110  74 115 125  87 out 87

 94 179  87 129 121
115 107 108 189 148
out 94

108 112 122  73 177 out 108

130 122 181 110 out 122

131 194 105 174 121 108 out 108

180 153 195 106 out 153

147 184  85 168 out 147
---
array([[129, 147, 149, 125, 134],
       [ 71, 107, 137, 110, 101],
       [152, 112, 121, 101, 152]])
107

array([[174,  62, 160, 126, 141, 139,  74],
       [164,  94,  86, 111, 201, 123,  99],
       [121, 171, 122, 160,  78, 107, 104]])
94

array([[109, 108, 156, 126, 102, 117, 134],
       [102, 114,  91, 159,  76, 134, 133],
       [148, 122, 155, 116, 188, 139, 144]])
114

array([[127, 129, 137, 189],
       [143, 193, 141, 128],
       [129, 164, 182, 134]])
193

array([[117, 149, 142, 141, 195,  89],
       [121, 120, 107, 123,  91, 182],
       [ 99, 143,  94, 139, 165, 172]])
120

array([[127, 134, 139, 130],
       [127, 136, 126, 129],
       [115,  57, 156, 128]])
136

array([[126, 131,  94, 135],
       [122, 138, 113, 160],
       [132, 147, 102, 191]])
138

array([[179,  93,  92,  74, 113, 120],
       [133, 147, 124, 132, 105, 123],
       [ 66, 171, 156, 123, 151, 134]])
147

array([[178, 128, 122, 150,  76],
       [180, 132, 123, 147,  77],
       [179, 131, 123, 148,  76]])
132

array([[118, 135, 116, 159],
       [104, 130, 159, 139],
       [180, 173, 120, 151]])
130
---
 62  196  128  109  139 Answer: 128, 196

 84   62   89  100  139  134  105
 98  112  130  117  127  141  192
138  114  160  118  154  124   84
Answer: 117, 192

123  167  121  122  178  108  122
126  171  155  119   87  101  200
129  156  123  123  159  127  148
Answer: 119, 200

 56  139   62  179  116 Answer: 62, 179

102  136  116  109   69
188  152  155  169  123
 99  130  113  105   58
Answer: 155, 188

 60  106  145  126  117 Answer: 145, 145

134   79  132  140  168  166  121
112  135  157  101  161  195  101
104  183  162  147  139  167  115
Answer: 101, 195

129  164  158  121  147
138  117  124   89   99
168   60   92   94   91
Answer: 124, 168

 75   99  185  170   78  167  148 Answer: 170, 185

187   63  139   68  183 Answer: 139, 187
---
((137, 132, 89, 102), (123, 126, 114, 66)) gives 66
((136, 90, 123, 105, 126, 83), (76, 120, 83, 164, 80, 120), (157, 148, 87, 90, 86, 87)) gives 87
(122, 61, 165, 135, 133, 89, 134) gives 134
((123, 99, 84, 161, 65, 132, 75), (134, 130, 90, 148, 77, 126, 92), (122, 110, 86, 190, 58, 142, 88)) gives 88
(114, 115, 149, 123, 65, 137, 139) gives 139
(144, 189, 119, 97, 113) gives 113
(74, 70, 72, 75) gives 75
---
119 131 181  90 193 118 175
124 120  79 161  75 130  93
117 120 145 120 151 124 147
-> 161, 193

188 150 144 149 172  82  92 -> 149, 188

192 138  64 115 179 -> 64, 192

179 195  77 151 140 -> 77, 195

139 129 102 184 133 -> 102, 184

153  72 117 161 170 135 101
128 137 108 200 121 120 120
 74  89 119 132 105  57 136
-> 200, 200

133 115 152  95 161
103 151  81 189 102
119 120 123 130 139
-> 81, 189

125  85 139 141 132
134 160 132 119 131
101  67 156 150 100
-> 132, 160

164  88 160 110 152 104 171
142  87 153 117 152 129 163
177  67 169  78 155  85 176
-> 117, 177
---
[[182 114 181 149 127 109  78]
 [141 173 121 152 121 140 190]] value 127

[152 111 194 118  64 138 165] value 64

[151  75 132  97 124 136 163] value 124

[ 91  57  74  84  81 152 131] value 81

[106 123 150  97 116 103  72] value 116

[131 198 157 179 117 193 148] value 117

[159 115  70  85 130 134 133] value 130

[183  56 121 119 186  99 152] value 186

[[ 99 115  78 119 113 158 127]
 [152 123 131 157 108  82  71]
 [110 154 116 104 127 135  79]] value 113

[[161 157 103 170 150  66 144]
 [184  93 192 154 131 162 163]] value 150
---
104 125 153 144 123
112 120 146 107 116
102 130 119  67 130
==> 153

173 128 108 138 131
 93 106 147  61  85
118 123 129 109 125
==> 108

158 125  86 165 148
107  82 147 143 132
125 164 199  77 142
==> 86

 84 175 117 122 152
116 118 130 115 130
121 105 184 154  99
==> 117

 83 129  92 164 156
131 155 134 116  72
 88  90 116  73 134
==> 92

130 176 136 143 107
197 124 110 148 112
153  69 144 108 132
==> 136
---
136 185 112 146 191 117
100  85 128 123 191 126
121 158 141 121 161 148
-> 112

140  73 150 118  81 -> 118

116 185 121 104 113 141 126 -> 116

161 159 107 152  69 153 125
129 144 187 114 102  90 131
138  91 131 147 155  88 124
-> 90

118 127  87 154  75 -> 118

110 156 105 126 143 128
179 112 120 109 111 136
132 155 104 172 151 129
-> 109

125 182 120 164 189 155 -> 155

104 143 148 113
 79 136 149  76
103 122 166  85
-> 85

144  84 125  58 -> 125

 84 162 130 167  74
 86 184 138 189  55
-> 84
